[[-58  -3 -56  21]
 [-23 -35 -11  28]
 [-45 -24 -43  23]]
=>
[[-58  -3]
 [-23 -35]
 [-45 -24]]

[[ 43  15  25]
 [-35  -9 -17]
 [-35  -6 -17]
 [-59  57  29]
 [ 16  -7  -3]]
=>
[[ 43  15]
 [-35  -9]
 [-35  -6]]

[[ -9  -2]
 [-52  -9]
 [-44 -14]
 [  4   0]
 [  9  10]]
=>
[[ -9  -2]
 [-52  -9]
 [-44 -14]]

[[  4 -27   6 -28  12]
 [-60   1 -58  -2 -41]
 [  7   6   6   7   3]
 [-18  -5 -17  -7 -10]]
=>
[[  4 -27]
 [-60   1]
 [  7   6]]

[[ 27 -46  29]
 [ 60 -12  58]
 [  4 -13   5]
 [ 45 -30  45]]
=>
[[ 27 -46]
 [ 60 -12]
 [  4 -13]]

[[ 29  42  28  48]
 [-51   7 -41  11]
 [-25  31 -27  29]]
=>
[[ 29  42]
 [-51   7]
 [-25  31]]

[[ 48  38]
 [-40 -47]
 [ 46  47]
 [-30 -39]
 [ 47  46]]
=>
[[ 48  38]
 [-40 -47]
 [ 46  47]]

[[ 18 -24 -18 -26 -13]
 [  6 -29  -5 -39  -8]
 [ 38  -1  -2 -28  15]
 [  3  12 -52 -23   4]]
=>
[[ 18 -24]
 [  6 -29]
 [ 38  -1]]
---
[[-17  -6  -1]
 [-31 -64 -26]
 [ -2   4 -10]]
=>
[ -1 -64  -2]

[[-12  51 -21]
 [  4 -14   8]
 [ 43   9  31]
 [  5  26  -3]]
=>
[-21 -14  43]

[[ -1  31]
 [ 23   4]
 [ 50  33]
 [  9 -40]
 [-39 -56]]
=>
[31 23]

[[-25  40  20   4 -28]
 [ 15 -20 -46   3 -57]
 [ 20  17  14  21   8]]
=>
[-28   3  14]

[[ 17  17  59   6]
 [  9  23 -58  -6]
 [-11  -9 -24  -8]
 [ 24  32 -11   2]
 [-20 -36  42  10]]
=>
[  6 -58  -9  24]

[[-46  -1  57]
 [ 42 -55 -31]]
=>
[ 57 -55]

[[-15  27 -19]
 [ 48 -42 -12]
 [ -8 -30  34]]
=>
[-19 -42  -8]
---
[[ 17  18 -53]
 [ 39 -12 -37]
 [ -6 -52 -31]
 [-62  25  37]
 [  3 -22  30]
 [-36 -38 -48]
 [-66 -30 -14]
 [ 21  66 -22]
 [-45  -8 -17]
 [-40  43  -3]]
=>
[[-53  18  17]
 [-37 -12  39]
 [-31 -52  -6]
 [ 37  25 -62]
 [ 30 -22   3]
 [-48 -38 -36]
 [-14 -30 -66]
 [-22  66  21]
 [-17  -8 -45]
 [ -3  43 -40]]

[[23 24 29 24 27 12]
 [32 19 13  9 19 11]
 [37 19 13  9 37  8]
 [ 6 12 14 16  5 50]
 [14 19 39 65 20 24]
 [19 21 25 29 19 22]
 [31 24 34 39 37 12]
 [16 18 10  5 13 16]
 [14 17 16 13 15 19]
 [16 16 27 37 19 23]
 [14 18 28 29 20 23]
 [11 15 18 17 11 31]]
=>
[[12 27 24 29 24 23]
 [11 19  9 13 19 32]
 [ 8 37  9 13 19 37]
 [50  5 16 14 12  6]
 [24 20 65 39 19 14]
 [22 19 29 25 21 19]
 [12 37 39 34 24 31]
 [16 13  5 10 18 16]
 [19 15 13 16 17 14]
 [23 19 37 27 16 16]
 [23 20 29 28 18 14]
 [31 11 17 18 15 11]]

[[ 16  16  42  42 -41 -57  41  59  55 -31  25   9 -29 -21   9 -32]
 [ 40  35  -1 -56  10 -34  -6  12 -38  41   4 -25  15  21 -40  50]]
=>
[[-32   9 -21 -29   9  25 -31  55  59  41 -57 -41  42  42  16  16]
 [ 50 -40  21  15 -25   4  41 -38  12  -6 -34  10 -56  -1  35  40]]

[[ 0  1  0  0 -1  2 40 48  5  0  0]
 [24  2  0  1  0 -1  0  0  0 10 61]
 [ 0 -1  0  0  0  0 -1 11 62 22  0]
 [ 2 -1  1  1  1 -1  0  3 47 44  4]
 [64 17  1  0  1 -1 -1  0 -1  0 15]
 [ 1 -1  0 -1  4 53 38  2  0 -1 -1]
 [25 61  9 -1  1  0  0  0  0 -1  1]]
=>
[[ 0  0  5 48 40  2 -1  0  0  1  0]
 [61 10  0  0  0 -1  0  1  0  2 24]
 [ 0 22 62 11 -1  0  0  0  0 -1  0]
 [ 4 44 47  3  0 -1  1  1  1 -1  2]
 [15  0 -1  0 -1 -1  1  0  1 17 64]
 [-1 -1  0  2 38 53  4 -1  0 -1  1]
 [ 1 -1  0  0  0  0  1 -1  9 61 25]]

[[10 35  2  4  7  3  6 12 14 15  8]
 [ 6 30 11  8 23  7 11  9  3  4  9]
 [ 5 27  3 21  6 17  1 48 21  3  4]]
=>
[[ 8 15 14 12  6  3  7  4  2 35 10]
 [ 9  4  3  9 11  7 23  8 11 30  6]
 [ 4  3 21 48  1 17  6 21  3 27  5]]

[[-19 -26   8 -50 -30   1  10 -20  -1  13  19   6]
 [ 42   2 -18  16  22  32 -16  47 -22 -16 -20 -11]
 [-14  -1  28 -11  27  36   3   1   1  11  25  47]
 [ 20 -16 -24 -31  13  -9  29   1  -9 -34  -2  54]
 [ -5  -1   2  17 -44 -34  18  -8  11  -5  18 -19]
 [ -6 -17   5 -24   3 -37  -8 -23 -19   0 -13  52]
 [  6 -18  14 -30  12  47 -14  65  43   3  54  -7]]
=>
[[  6  19  13  -1 -20  10   1 -30 -50   8 -26 -19]
 [-11 -20 -16 -22  47 -16  32  22  16 -18   2  42]
 [ 47  25  11   1   1   3  36  27 -11  28  -1 -14]
 [ 54  -2 -34  -9   1  29  -9  13 -31 -24 -16  20]
 [-19  18  -5  11  -8  18 -34 -44  17   2  -1  -5]
 [ 52 -13   0 -19 -23  -8 -37   3 -24   5 -17  -6]
 [ -7  54   3  43  65 -14  47  12 -30  14 -18   6]]
